0: [ 73 120  99 162 178  94 101 174 145 103 123 125 103 155]
1: [132 155 146 145  75 180 162 107 116 111 144  78 131 153]
2: [146 125 135 188 162 115 129 114  99 126 189  91  94 250]
3: [ 83 132  77  83 223  31 193  71 142 169 122 195 113  77]
4: [160 121 123  80  81 152 104 143 119 161 120 172 120 119]
5: [162  60 150 138 110 220 141  85 136  41  82 119 122  80]
6: [100 181 132 154 199  13 160 141 155 184 192  77 180 160]
7: [156 146 122 118  89 194 173  97  90 128 136  85 125 156]
8: [ 73 113 155 154 128 132 177 124 164 137 149 178 143 141]
9: [ 86 187 116 125 138  83 111 162 179 153  85 128 163 191]
10: [193  57  42  97 197 179 151  81 121 114  52  75 132  96]
11: [ 63 196 154 160  83  84 121 143 123 176 173 119 171 129]
12: [ 90 101  95 157 208  94 114 161 163 109 118 138 108 162]
13: [149  77 155 143  90 226 168  76 149  48  56  99 132  61]
14: [138 123  91  87 157 221 180  73  82 199  31 207 117 167]
15: [116 133 228 170  82  53 124 165 117 111 185 103 148 122]
16: [148 122  60  95 168 180 196 103 150 135 117 138  97 155]
17: [ 87 125 147 115 163 112 145 109 152 163 157 199 125  81]
18: [100 185 153 137  56 159 160 166 172 120 152 145 117 206]
19: [125 142  97 128  18 130  68 125  33 136 108 136 142  47]
20: [ 95 145 149 105  88 196  94 132 119 175 121 198 158 121]
21: [116 123 164 156  81 160 140  95  82 126 121 116 150  84]
22: [138 157 101 100 166 111 127 129 147 208  54 184 134 226]
23: [ 95 133 123 143 110  64  80 180  87 115 172 126 121  72]
24: [150 125 196 146  87 138  63 178  73 108 134  97 150 156]
25: [162  82 161 132 105 185 148  83 155  54  47 122 138 102]
26: [ 78 146 172 175  35 176 178  82  86 130 126 125 113  91]
27: [153 130 102 101 167 116 109 134 135 179  50 175 118 255]
28: [112 125 144 173  65 178 162  88  57 124 139 115 117  78]
29: [158 127 106 117  97  66 121 135 104  88 183  76  76 108]
30: [119 127  78  96  88 146 133 179 148 130 118 206  57 203]
31: [124 162  33  75 220 144 165 122 147 170 144 143 126 166]
32: [ 94 142 170 117  92 164 166 137 119 167 164 169  90 148]
33: [161 137 211 152  63 123  40 137 134  71 132 122 155  69]
34: [116  98  61 130 131 144 180 117 128  89 110 126  98  75]
35: [122  89 125 120 133  92  86 147 156  95 114 157 130  28]
36: [193  57  44  91 190 172 155  81 120 107  48  72 133 120]
37: [201  55  94 140 211  95  35 130  56 114  80  52 143 127]
38: [140  95 238 159 136 107  94 198 135 130 133  90 192 199]
39: [149 138 145 162 124 146  84  72   0 130  90  53 148 137]
40: [158 132 178 128 123 152 119 151 187  89 105 163 124 225]
41: [225  55 116  52 133 134  73 176 130 126 126  55 147  32]
42: [ 62 200  66 138 114  64 135  94 117 149 128 140 118 115]
43: [190 121 109 118  90 211 137  15  22 135  28 143 111 114]
44: [189 119 217 117  37 186 116 108  75 115 110  85 146 142]
45: [129  72 141 136 198 148 139 129 170  97 180 176 103 144]
46: [ 29 155 180 166  95 133 206 124 120 174 144 176 127 134]
47: [147  85  60 109 155 187 153 104 166 105  89 166  80  62]
48: [165  73 145 115 233  79  94 152 211  63 111 104 129 140]
49: [ 50 107  61 150 196 129 135 115 104 142 121 154  97 103]
50: [172 106 194  62  78 108 115 147 177  61 202 143 167  53]
51: [180 111 227 132  68 174 149 118  93 122 111 103 165 144]
52: [129 107 159 135 179  97 151 119 105 166 184 105 156 127]
53: [ 38 196 148 234  54 116  84 145  87 130 146 104 134  90]
54: [141  98 113 133 172 166 173  59 163  79 102 124  49 120]
55: [ 32 171 194 139 218  71 167 140 255 114 179 156 170 141]
56: [ 81 200 111 125  70 127 146 171 133 145 141 157  81 215]
57: [ 22 138  46 160 126  89 118 177  65 158 149 191  57 103]
58: [111 117 124 121 117  86  76 158 147 112 119 152 122  62]
59: [ 77 210  59 129  55 176 166  96  95 152 147 172 108  56]
60: [110 138  97 124  49 151  97 139  51 137  98 156 143  65]
61: [148 162 102  81 158  28 121 170 166 155 184 126 131 194]
62: [167 126 140  76 166 149 109  78 157 107  57 113 175 143]
63: [  4 166  48 154 114 104 124 175  67 161 165 198  55 111]
64: [ 57 186  59 159 103 106 131 133  75 169 155 103 115  90]
65: [130 126 105 106 137 106 166 124 197  81 141 177 104  95]
66: [105  91 225 127 146  88 130 153 156  89 212 176 177  52]
67: [127 135 141 116 154 100 173 102 127 155 161 135 152 124]
68: [ 79 163  62 155 110 124 152 124  99 151 140 106 126  84]
69: [138 105 132 147 164 166 160  57 165  91 110 117  68 123]
70: [182 102 111 119  77 249 155  37  48 136  39 148  85 110]
71: [185 100 134 118  81 115  80 148  62  63 158  82 152  73]
72: [153 132 197 116 121 159 122 119 187  70 117 171 138 174]

[102 159 133 125 113 173  93 133 145 195 114 184 168 126] 20
[218  50 105  61 136 138  93 162 123 136 142  63 153   9] 41
[130 125 129  71 143 235 181  74 110 204  34 216 128 161] 14
[190 132  57  38 167 164 151  89 177 115  92 128 105 138] 16
[102 133 166 114  99 159 177 142 140 156 180 175  93 154] 32
[165 131 128  89 161 158 107  92 145 125  43 111 168 157] 62
[103 165 113 173 111 133  92 145  90 121  80 115 110 166] 0
[106 204  97 137  48  75 119  80 112 157 131 129 122 171] 42
[177 139 240 145  64  84   7 121 123  64 127 112 176  91] 33
[ 70 204  88 119 124  54 134 119 143 156 134 127 118 138] 42
[100 136  80  70 216  36 182  69 146 178 106 190 111  84] 3
[142 118 152 188 156 133 129 136  96 135 177 105 113 222] 2
[130 123 229 144 133 108 120 142 111 139 184 104 166 199] 38
[149 152 112 158 138 121 110  71  22 135  73  58 128 144] 39
[180 123 229 147  58 116  41 152 156  42 144 114 175  84] 33
[124  81  39  68 236 100 181  96 152 168 110 156 128  43] 3
[117 125 217 165  91  64 125 151 112 106 186  88 156 113] 15
[197  67 112 144 206  37  34 149  54 116 143  42 141 125] 37
[181 134 116  74 166  76 123 147 167 138 153 156 128 209] 61
[162  93 237 161 128 124 107 185 130 133 128 112 184 211] 38
[153 136  91  54 179  81 115 156 183 143 173 149 119 176] 61
[110 152  43  84 232 152 160 133 167 182 143 169 121 153] 31
[190 103  92 105 133 127 163 141 137 103 170  64 103 147] 29
[ 82 193 129 131 137  77 104 178 167 151 119 135 147 215] 9
[174 103 166 104 164 120 111 160 203 130 142 110 157 213] 40
[141  89  51  91 217  88 139 144 222 121 139 167 109  81] 65
[123  80 151 144 184 154 141 154 165 111 173 170 138 136] 45
[122  96 227 117 140  74 128 146 173  88 208 155 193  57] 66
[109 109 203 181  94 127 160  97  85 119 125 102 157  76] 21
[139 103  96  92  88 173 121 174 148  98 119 228  80 161] 30
[ 93 161  71 159 127 122 144 108  98 154 133 103 114 121] 68
